In the data rows, the value 128 means zero.
Here are some numbered points:
[144 131 180 145 124 174 135 151 134 169 123 131 134 170 158 185 164 175
 183 139 155 159 135 159 132 167 192 141 169 180 138] 0
[147 134 144 137 138 107 169 134 135 133 142 158 108 123 122 120 130 120
  90 125 105 120 101 137 127 120 127 143 133 117 108] 1
[125 153 147 144 144 153 200 124 133 138 152 125 183 173 131 109 132 132
 138 148 121 154 148 164 110 134 122 146 150 157 123] 2
[133 171 141 168 136 137 132 149 145 135 131 134 145 165 155 146 136 172
 160 147 174 150 113 169 112 137 141 128 146 138 126] 3
[123 165 102 144 125 108  94 124  95 118 131 127 113  97  99 129 121 112
 107  84 107 125 110  97  96 137  85 139 135 117 106] 4
[123 120 126  94 130 120 161 158 109 137 134  92  89 100  91 101 139 155
 125 119 117 106 129 125 139 120 132 111 110 128 133] 5
[113 127 121 118  75 151 129 124 110 103 131  81 117  96 112  87 120  79
  97 128 115 146 127 119 117  83 132 117 124 102 134] 6
[132 124  99 115 115 104 108 157 134 107 138 121 100 101 121 104 102 117
 104 133 100 152 125 119 136 106 129 115  94 120 121] 7
[ 43  50  69  69  72  78  80  37  44  66  68  82  68  72  87  79 102  66
  85  78  73  69  72  97  86 111 130 101  88  95 122] 8
[101 125 134 101 111 133 130 126 130 135 131  89 131 147 102 124 129 117
 101 151 140 104 107 104 109 102 112 156 115 116 112] 9
[ 92 102 101 112 156 121 114 111 130 158 115 136 129  98 127  98 104  92
 147 110 114 108 122 112  91 100 113 108 112 117 119] 10
[137 135 163 117 163 173 184 155 159 158 145 135 167 155 179 126 178 171
 153 151 192 161 155 181 179 127 186 164 140 110 124] 11
[131 147 156 131 121 154 139 184 155 155 138 145 163 154 126 126 152 143
 129 122 149 112 141 128 113 100 151 105 132  97 138] 12
[150 148 159 151 155 153 171 179 179 186 176 203 181 169 173 182 172 168
 186 187 169 171 171 194 161 189 173 160 150 147 129] 13
[110  85 100  59  98 121  77  49  90 103  64 103  73  67  71  92  60  87
 104 101  97 108  76  87  95  96  89  89  98 114 115] 14
[131 109  85 122 164  96 118 129 113 114 110 100  82 103 120 126 135 109
 137  87  94 112 107 113 138 125 129 138 110 106 117] 15
[152 122 126 140 150 126 104  88  70 123 167 134  85 149 134 115 103 114
  97 129 115  94 122  82 129 145 111 107  97 112 117] 16
[145 127 132 149 136 133 106 122 139 100 130 136 123 117 123 115 135 138
 118 102 143 121 126 108 136 139 108 123 120 111 144] 17
Which five points above are nearest to each new point by angle, seen from the average point of the numbered points? Their numbers follow each, smallest number first.
[153 165 171 174 172 154 166 147 160 145 173 167 165 162 183 176 172 183
 180 184 185 178 161 158 217 167 161 145 148 135 181] 0 2 3 11 13
[112 120 113 130 106 135 137  90 136 120 118 102 103  87 103  98  85 106
  89 134 106 104 110 115  84 113 104 130  88 103 103] 6 8 9 10 14
[138 142 135 154 149 160 120 159 174 164 161 144 173 185 179 190 161 168
 177 161 140 137 128 159 162 186 161 170 148 163 150] 0 2 3 11 13
[ 96  91 119 107  88  84  66  94  74 119 116 105 105 104 100 107 106  91
  73 111  90  74 104 122  82 103 114 112  94  99 107] 4 6 8 10 14
[161 118 107 114 111 108 106 113 128  83 116  92 135 107 123  96  67 113
  94 114 107  97 112  81 110 102 100 137 106  99 115] 4 6 7 8 14
[148 137 123 140 158 153 116 129 177 114 110 156 194 157 136 171 143 149
 153 148 129 133 140 160 158 126 122 136 128 137 112] 0 2 3 11 13
[149 102 106 130 135 123 121 131 115  75  85 112  99 127 107 107 107 119
 108 126 109  95 111 127 101 112  84 120 130 131 118] 4 7 8 14 15
[151 139 142 152 138 155 132 173 161 176 154 163 137 160 170 154 155 139
 133 147 135 152 166 174 119 109 172 124 147 125 152] 0 3 11 12 13
[126 120 135 162 167 140 171 136 157 122 148 149 152 138 141 166 159 118
 134 162 142 153 150 164 113 167 143 134 117 142 103] 0 2 3 11 13
[151 139 154 126  92 173 143 120 148 112 134 128 140 127 123 106 130 110
 117 144 137 134 135 157 136 113 103 106 117 130 120] 2 6 11 12 13
[104 136 110 105 133  96 105 120 109 121 112  98 130 129  90 120  70  94
 123  97  79 101 122 107 125 118 110 118 121 143 117] 4 8 10 14 15
[137  94 110 128 115  94  85 103 109 116  60  99  81 103  82  78  95  97
  89  98  89  72  88  93 111 107  78  80 116 140 112] 4 8 10 14 15
[150 167 141 140 181 173 163 172 173 173 185 156 196 168 187 209 129 154
 211 164 196 200 185 204 167 153 200 203 201 155 179] 0 2 3 11 13
